In the data rows, 128 means zero.
Some points:
[137 156 125 129 103  97 153 160 154 149 111 102 113 154 122  94  50 112
 104 130 148 109 103 159 149 116 123 113 107 138 156 126 142 122 115 128
  78 122  93 125 123  91 125  98  82 112 120 110]
[ 80  98  89 106 114 122 108  99  89 128 165 141 161 131  98 130 122 139
 152 131 167 103 122 111 152 131 128  96 130 111 154  75 105 124 117 140
 129 130 159 137 140  99 143 152 120 119 118 124]
[152 122  81 126 119  96 158 148 146 126  91 111 131 105 121 144 151 130
 154 154 125 156 125 149 123 151 143 186 176 138 118 125 127 118 119 145
 139 106 149  65  92  75 130 106 163 128 132 130]
[ 99 148 144 112 143 165 108 130 131 174  92 105 144 155 134 111 121 121
 146 119 123 159 141 136 130 142 154 135 163 132 150 113 115 156 135 116
 143 116 113 154  95 145 104 111 109  88 147 119]
[126 131  96 154 123 165 113 165 120 149 104 170 148 118 134 122 128 120
 104 165 104 148 126 132 119 134  91 107 114 150 130 124 151 193 145 144
 143 160 137 100 118  99 157 163 140 126 159 147]
[104 151 124  65 111 161 131  98 135 140 144 140 168 124 110 134 113 109
  91 143 100 121 110 117 146 141 137 130 146  87 123 142 174 126  79 144
 109 117 100 114 139 132 182 143 157 173 122 128]
[115 120 129 110 146 130  90 159 126  97 107 115  88 141  99 148 120 103
 126 150 115 148 157 144 164  97 152 141 155  90 146 111 133 105 142 115
 162 113 163 116 125 102 139 140  69 169 144  90]
[ 78 125 137 160 162  97 121 144 109 164 104 103 127 154 176 114 137 130
 146 109  93 166 169 116 125 155 112 138 121 126  98  97 129 107 108 144
  79 122 137 133 127 128 126 132 142 128 107 109]
[185 116 117 120 141 176 106  83  95 119 108 128 152 129 168 136  95 120
 103 149 128 138 110 145 171 151 103  91 147 126  97 148 132 140 125 157
 125 119 168 111 123 134 127 143 126 112 150 146]
[102  95 148 125 103 144 137 127 124 118 133 117 121  94 163 146 109  85
 160 146 144 140 115 103  83  98 105 110 137 151  93 143 125 115 140 118
 117  83 121 124 126 151 105 120 124 107 119 146]
[109 118 111 156 125 140  89 114 149 118 161 125 161 137 165 159  95 129
  78 175 134  92 140  88 127 167 102 146 130 128 140 130 127 123 106 127
 131 144 108  98 100  91 167 114 109  85 139  97]
[116 118 128 127 164 120 124 139 135 130 111 111 141 169  78 172 142 117
 106 123 157 107 167 162 142 123 106  90 144 150 109 149 129 120 117 161
 109 140 129 138  78 112 133 119 169 121 110 119]
[155 154 131  86 141 115 123 141 114 110 116 135 169 112 130 145 109 127
 159 139 121 127 145 126 135  85  83 161 143 124 175 119 108 100 116 181
 140 165  99 135 170 138 102 119 108 132 148  88]
[140 140 151  87 130 166 144 175 149 165 125  92 131 108  93 161 108 165
  98  99 144 122 156 123 149 146 123 138 153 113 105 148  92 113 185 120
 125 151 111  87 134 143 139 136 154 123 123 143]
[101 118 158 111 101 123  82  98 142 107 100 124 121 128  98 112 128 126
  98  92 106 116 139 127 140 106 147 122  85 118  99 135 110 126 114 138
  95 124 178 119 114 140 112 111  93  89 124  85]
[174 147 101 126 133 120 106 145 143 135 127 112 129 160 144 104 147 135
  69 148 146 139  96 120 155 154 103 120 141  94  87  51 127  74 121 131
 122 160 150 140 143 116 138 151 118 109 123 124]
[139 109 105 169 108 146 124 171 146 129 127 134 167 105 145  93  87 130
  90 122 143 115 136 145 112 149 131  83 156 160 125  78 143 109  97 152
 161 110 124 125 105 168 140 157 134 163 123  95]
[102 144 128 107 158  94  76 183 130 148 143 173 130 119 150 166 139 144
 128 115 137 115 123 158 134 124 128 133 145 129 100 127 134 131  59 113
 114  88 122  85 118 135 102 137  90  93 120 156]
[ 99 150 143 153 136 101  90 131 112 115 155 125 113 149 117  95 101 116
 151 140 135 154 111 130 150 124 162 149 131 113 119 172 113 124 151 196
 141 108 109 133 107 129 143 154 129 100 144 163]
[149  90 144  78 116  97 116 128  91 144 131 101 135 136 157 139 143 126
 101 132 118 147 128 136 132  92 124 182 138 145 105 103 139 163 165 146
 156 123  87  96  86 133 131 119 122 136 112  94]
[168 170 135  99 157 125  98 133 137 142 106 138 164 127 138 139 137 169
 155 149 142 145 121 109 143 121 132 138 132 145  88 142  93 149 136 124
 152  58 114 103 135  70 120 145 129 150  52 120]
[ 82  93 174 109 138  91 131 153 153 181 128 143 129  94  95 130 111 140
 104 183 130 165 113 107 165 158 104 130  93 138 122 140 115 127 130 139
 151 136 144 154  82 132 131  59 135 136 132 105]
[155  89 140 128 140 119 118 113 173 124  93 116 140  94 124 157 101 134
 157 104 167 139 153 105 130 117 130 162 135  79 105 107 155 133 133 112
  71 153 100 163 102 121 111 166 120 135 156 174]
[ 82 115 163 159 141 115 130 137  94 164  56 189 163 154 117 129 106 110
  92 133 149 141 107 109 139  89 152 162 153 136 109 155 126 106 131 111
 121 129 116 125 124 118 140 152 120 105 121  95]
[122 117 105 184  96 141  95 141 150 161 128 122 124 137 142 120 125  91
 136 150 106 125 137 128 137 121 117 101 143 128 148 160 137  88  88  96
 145 126  93 194  97  87 130 112 138 132 102 124]
[147 123  79 144  76 116  77 147 105 159 138 150 158 112 136 120 135 156
 101 161 142 151 126 124 135 103 133  68 142  76 126 158 174 128 149 135
 106 142 128 127 116 130 146  99 119 143 141 122]
[123 166 160 126 154  84 161 103 171 165 117 124 156 124 113 141 129 136
 154 148 100 106  97 121 131 114 129 102 135 132  90 128 146 121 115 150
 146 144 136 109  56 136 105 177  99 118 138 122]
[150 122 188  92 123 112 123 132 113 123 126 161 159 103 132 153 123 122
 133 155 116 182 121 151 145 119 149 105 140 125 112  71 155 129 162 128
 135 129 106 143 118  87 146 114 148  86 118  83]
[120 126 179 127 139 144 117 154 153 106 113 128 134 161 122 125 103 176
 139 154 121 134 104  94 106 132 110 135 148 102 153 122 164 127 157 159
 111 117 156  91 101 161 158  99 125 136  91 112]
[128 133 105 106 161 121 121 122 141 151 124 116 152  87 110 100  90 100
 152 137 122 134 174 133 149  98 142 150 102 132 139 145 164 108 141 131
 103 134 151 101 101 126 121 123 131  76  79  99]
[113 167 154 103  95 126  96 126 130 113 144 121 141 165 128 119  78 131
  87 150 124 142 134 162  99 115 126 160 155 145 144 123 112 102 111  93
  95 123 145 134  80  81  85 123 155 121 135 123]
[147 120 103 148 151 130  99 116 136 157 106 105 112 101  92 156 113 135
 165 124 129 160  93 142  91 120 149 157 135 165 126 124 145 110 126 124
 112 161 119 126 145 149 157 107 102 120 107 100]
[108 138 156 157 193 133 117 107 128 124 126 105 125 117 134 104 115 120
 145 122 126 113  93 161 137  86 112  93 155 103 126 100 147  90 144 100
 142 125 114  82 110 106 131  77 168 117 142 133]
[145 104  80 116 140 172  85 148 189 150 169 178 184 155 133 107  95 143
 137  97 132 133 121 114 124 115 140 113 132  94 126 104 135 136 155 149
 108 137 116 125 112  90 155 140 146 137 203  52]
[137 161 145 122 173 135 144 130 136 107 154 112 128 113 110 127 186 102
 105 154 166 155  85 119 152 149 141 146 149 168 144 123 155 161 113 111
  80 111  96 121 119 143  98 123 169 131 149 101]
[ 94 179 102 131 152 126 136 118 121 160 124 152 111 103 138 142 143 138
 125 156 112 110 163 118 135  94 127 133 105 124 132 121 127  84 174 135
  86 122 129 150  89 138 140  99  84 134 139 130]
[146 120 115 140 119 114 110  81 164 134 138 155 140 151  95 121 112 145
 124 102 112 171 153 133 163 146  64 138 189 130 134 133 176 127 141 105
 146 106 120 114 140 131 167 133  81 107 149 135]
[125 103 150 162 130 150 168  99 181 143 138 134 151 147 209 142 132 147
 130 129 153 115 138 162 139  95 137 159 115 112 140 138 136 117 133 133
 113 141 164 150 114 132 116 127 103 102 115 102]
[146  96 121  75 108 114 114 154 151 151 113 123 125 133 125 110 140 156
 132 134 138 121 134 103 132 131 133  87 146 168 163 138 145  96 110 134
 124 107 133 168 115 106 192 170 159  92 159 140]
[129 172 134 115  90 117  57 132 154 160  99 135 111 119 126 164 103 119
 141 168 144 133 131 146 173  89 103 157 114  89 132  97 123 127 125 107
 143 126 143  89 108 182 178 155 197 126 143  81]
[117 144 113 191  64 170 104 130 144 128 153 142 108 103 124 113 104 166
  95 129 103 127 141 117 191  81 138 141 161 149 113  78 152 121  85 166
 124 139 126 122  80  85 160 103 122 108 132 129]
[149 145 133 140 109  82  97 110 148 161 160 124 155 136 127 160 115  76
 115 110 107 119 132  86 145 134 173 122 156 142 165 102 142 119 174 138
 141 146 178 114 114 120 110  98 150 140 106 149]
[131  85  88 136 106 148 127 145 122 113 165 163 127 169  94 122 103 139
  79 155  49 116 118 125 159  97 152 138 110 114 133  87 150 110 134  81
 132 137 124 134 125 138 122 131 153 113 104 128]
[ 97 163  81 113 135  96 121 143 175 117 104 129 152  79 161 149 112 145
  77  86 127 144  67 136 136 144 103 125 170 122 146 123 149 157 157 148
 149  95 115 159 110 129 141 145 155 104  98 120]
[154  88 130 116 129 141 100 163 134 132 137 118 160 120 172 108 150 113
 143 106 106 151  63 139 184 117 119 113 135 129 169 138  91 114 123 130
  83 127 129 104  80 111 141 157 117 148 117 136]
[129 106 147 125 129 128  76 125 159 139  91 156 149 107 102 113 130 104
 103 116 131  95 110 174 114 158 116 160 136 107 152 111 129 122 142 159
 114 111 108 125 139  85 132 143 119 147 122 156]
[145 181 134 123 123 149 133 169 130 126 101 132 177 115 133 150 139 120
 131  90 163 118  95 109 133 143 102 173 114 129 103 132 170  92 165 132
 151  89 140 157 108 111 175 123 122 130 139 116]
[163 141 131 141  92 124 147 118 112 120 147 165 106 123 150  92 107 126
 108  94 130 117 142 101 116 153 142 102 123  93 171 122 119 164  92 104
 123 145 108 122  87 153 146 146 131 147 100  89]
[136 119 140 132 131 108 135 151 118 157 163 107 144 127 113 121 137 126
 121 138 112 108 110 162 126  86 122 147 138  99 115 133 131 169 124 122
 117 128 191 184 146 116 156  98 139 128 145 133]
[122 121  75 105 115 121 103 132 151  97 131 136 187 144 137 102 115 136
  88 147 121 149 148 136 128 104 162 134 144 116 134  96 116 128  83 115
 153 180 117 130  80 149 191  86 115 117 133 145]
[ 78 118 132 131 115 121 106 121 142 103 118 145 124 117 160 105 108 139
 174 122 126  84 132 151 159 153 130 136 143 164  77 152 129 118 168  87
  82 186 142 140  80 152 108 109  94 149 110  80]
There is one direction along which these points spread out most. Take the direction at right angles to it along which they spread out most. Go by this last direction. How many in every 100 of the points above lie lower along it than each point below? Answers are rounded to whole numbers. More than half of the points above lie lower than the first one.
[136 119 140 132 131 108 135 151 118 157 163 107 144 127 113 121 137 126
 121 138 112 108 110 162 126  86 122 147 138  99 115 133 131 169 124 122
 117 128 191 184 146 116 156  98 139 128 145 133] 61
[139 109 105 169 108 146 124 171 146 129 127 134 167 105 145  93  87 130
  90 122 143 115 136 145 112 149 131  83 156 160 125  78 143 109  97 152
 161 110 124 125 105 168 140 157 134 163 123  95] 37
[154  88 130 116 129 141 100 163 134 132 137 118 160 120 172 108 150 113
 143 106 106 151  63 139 184 117 119 113 135 129 169 138  91 114 123 130
  83 127 129 104  80 111 141 157 117 148 117 136] 33
[ 82  93 174 109 138  91 131 153 153 181 128 143 129  94  95 130 111 140
 104 183 130 165 113 107 165 158 104 130  93 138 122 140 115 127 130 139
 151 136 144 154  82 132 131  59 135 136 132 105] 76
[149  90 144  78 116  97 116 128  91 144 131 101 135 136 157 139 143 126
 101 132 118 147 128 136 132  92 124 182 138 145 105 103 139 163 165 146
 156 123  87  96  86 133 131 119 122 136 112  94] 27
[150 122 188  92 123 112 123 132 113 123 126 161 159 103 132 153 123 122
 133 155 116 182 121 151 145 119 149 105 140 125 112  71 155 129 162 128
 135 129 106 143 118  87 146 114 148  86 118  83] 22
[122 117 105 184  96 141  95 141 150 161 128 122 124 137 142 120 125  91
 136 150 106 125 137 128 137 121 117 101 143 128 148 160 137  88  88  96
 145 126  93 194  97  87 130 112 138 132 102 124] 90
[146  96 121  75 108 114 114 154 151 151 113 123 125 133 125 110 140 156
 132 134 138 121 134 103 132 131 133  87 146 168 163 138 145  96 110 134
 124 107 133 168 115 106 192 170 159  92 159 140] 18
[168 170 135  99 157 125  98 133 137 142 106 138 164 127 138 139 137 169
 155 149 142 145 121 109 143 121 132 138 132 145  88 142  93 149 136 124
 152  58 114 103 135  70 120 145 129 150  52 120] 0
[185 116 117 120 141 176 106  83  95 119 108 128 152 129 168 136  95 120
 103 149 128 138 110 145 171 151 103  91 147 126  97 148 132 140 125 157
 125 119 168 111 123 134 127 143 126 112 150 146] 16
[ 99 148 144 112 143 165 108 130 131 174  92 105 144 155 134 111 121 121
 146 119 123 159 141 136 130 142 154 135 163 132 150 113 115 156 135 116
 143 116 113 154  95 145 104 111 109  88 147 119] 63
[109 118 111 156 125 140  89 114 149 118 161 125 161 137 165 159  95 129
  78 175 134  92 140  88 127 167 102 146 130 128 140 130 127 123 106 127
 131 144 108  98 100  91 167 114 109  85 139  97] 69
[113 167 154 103  95 126  96 126 130 113 144 121 141 165 128 119  78 131
  87 150 124 142 134 162  99 115 126 160 155 145 144 123 112 102 111  93
  95 123 145 134  80  81  85 123 155 121 135 123] 78
